In the data rows, zero lies at 4.5, halfway between 4 and 5.
Here are some points, each followed by its number:
np.array([4, 5, 2, 3, 6, 4, 5, 5]) 0
np.array([4, 3, 5, 5, 4, 6, 3, 4]) 1
np.array([5, 7, 2, 2, 7, 4, 6, 4]) 2
np.array([4, 8, 9, 8, 4, 7, 2, 2]) 3
np.array([5, 5, 4, 3, 6, 3, 6, 5]) 4
np.array([5, 7, 2, 2, 8, 4, 6, 4]) 5
np.array([6, 3, 6, 4, 3, 2, 6, 6]) 6
np.array([6, 7, 2, 2, 8, 4, 6, 4]) 7
np.array([5, 8, 7, 6, 5, 5, 3, 3]) 8
np.array([5, 8, 9, 8, 4, 7, 3, 2]) 9
np.array([3, 3, 4, 5, 3, 6, 4, 5]) 10
np.array([4, 7, 2, 2, 8, 3, 6, 4]) 11
np.array([3, 1, 1, 4, 3, 6, 4, 6]) 12
New points follow, each followed by the numbers of its three nearest points above, looking only along the 3 directions in which the numbered points spread most, nearest first.
np.array([3, 1, 1, 4, 3, 6, 4, 6]) 12 10 1
np.array([2, 0, 2, 4, 3, 5, 4, 6]) 12 10 1
np.array([2, 0, 2, 4, 3, 5, 4, 6]) 12 10 1
np.array([7, 3, 7, 4, 3, 2, 6, 6]) 6 4 1
np.array([2, 1, 1, 4, 3, 6, 4, 6]) 12 10 1
np.array([4, 5, 2, 3, 6, 4, 5, 5]) 0 4 2
np.array([5, 5, 4, 3, 6, 3, 5, 4]) 4 0 2
np.array([6, 4, 8, 5, 3, 3, 4, 5]) 6 1 8
np.array([3, 1, 1, 4, 3, 6, 4, 6]) 12 10 1
np.array([2, 0, 2, 4, 3, 5, 5, 6]) 12 10 1
np.array([7, 3, 6, 4, 3, 2, 7, 6]) 6 4 1
np.array([6, 3, 6, 4, 3, 2, 6, 6]) 6 4 1
np.array([3, 1, 1, 4, 3, 6, 5, 6]) 12 10 1
np.array([3, 0, 2, 4, 3, 5, 4, 6]) 12 10 1
np.array([6, 3, 7, 4, 3, 1, 5, 5]) 6 4 1
np.array([6, 3, 6, 4, 3, 2, 5, 6]) 6 4 1
np.array([7, 3, 6, 4, 3, 2, 6, 6]) 6 4 1
np.array([5, 8, 7, 6, 5, 6, 4, 3]) 8 9 3
np.array([3, 1, 1, 4, 3, 6, 4, 6]) 12 10 1
np.array([6, 6, 4, 3, 6, 3, 6, 5]) 4 2 0
np.array([2, 1, 2, 4, 3, 5, 4, 6]) 12 10 1
np.array([5, 8, 7, 6, 5, 5, 4, 3]) 8 9 3
np.array([2, 1, 1, 4, 2, 6, 5, 6]) 12 10 1
np.array([3, 1, 1, 4, 3, 6, 4, 6]) 12 10 1
np.array([5, 8, 7, 6, 5, 6, 4, 3]) 8 9 3
np.array([2, 1, 2, 4, 3, 6, 4, 6]) 12 10 1
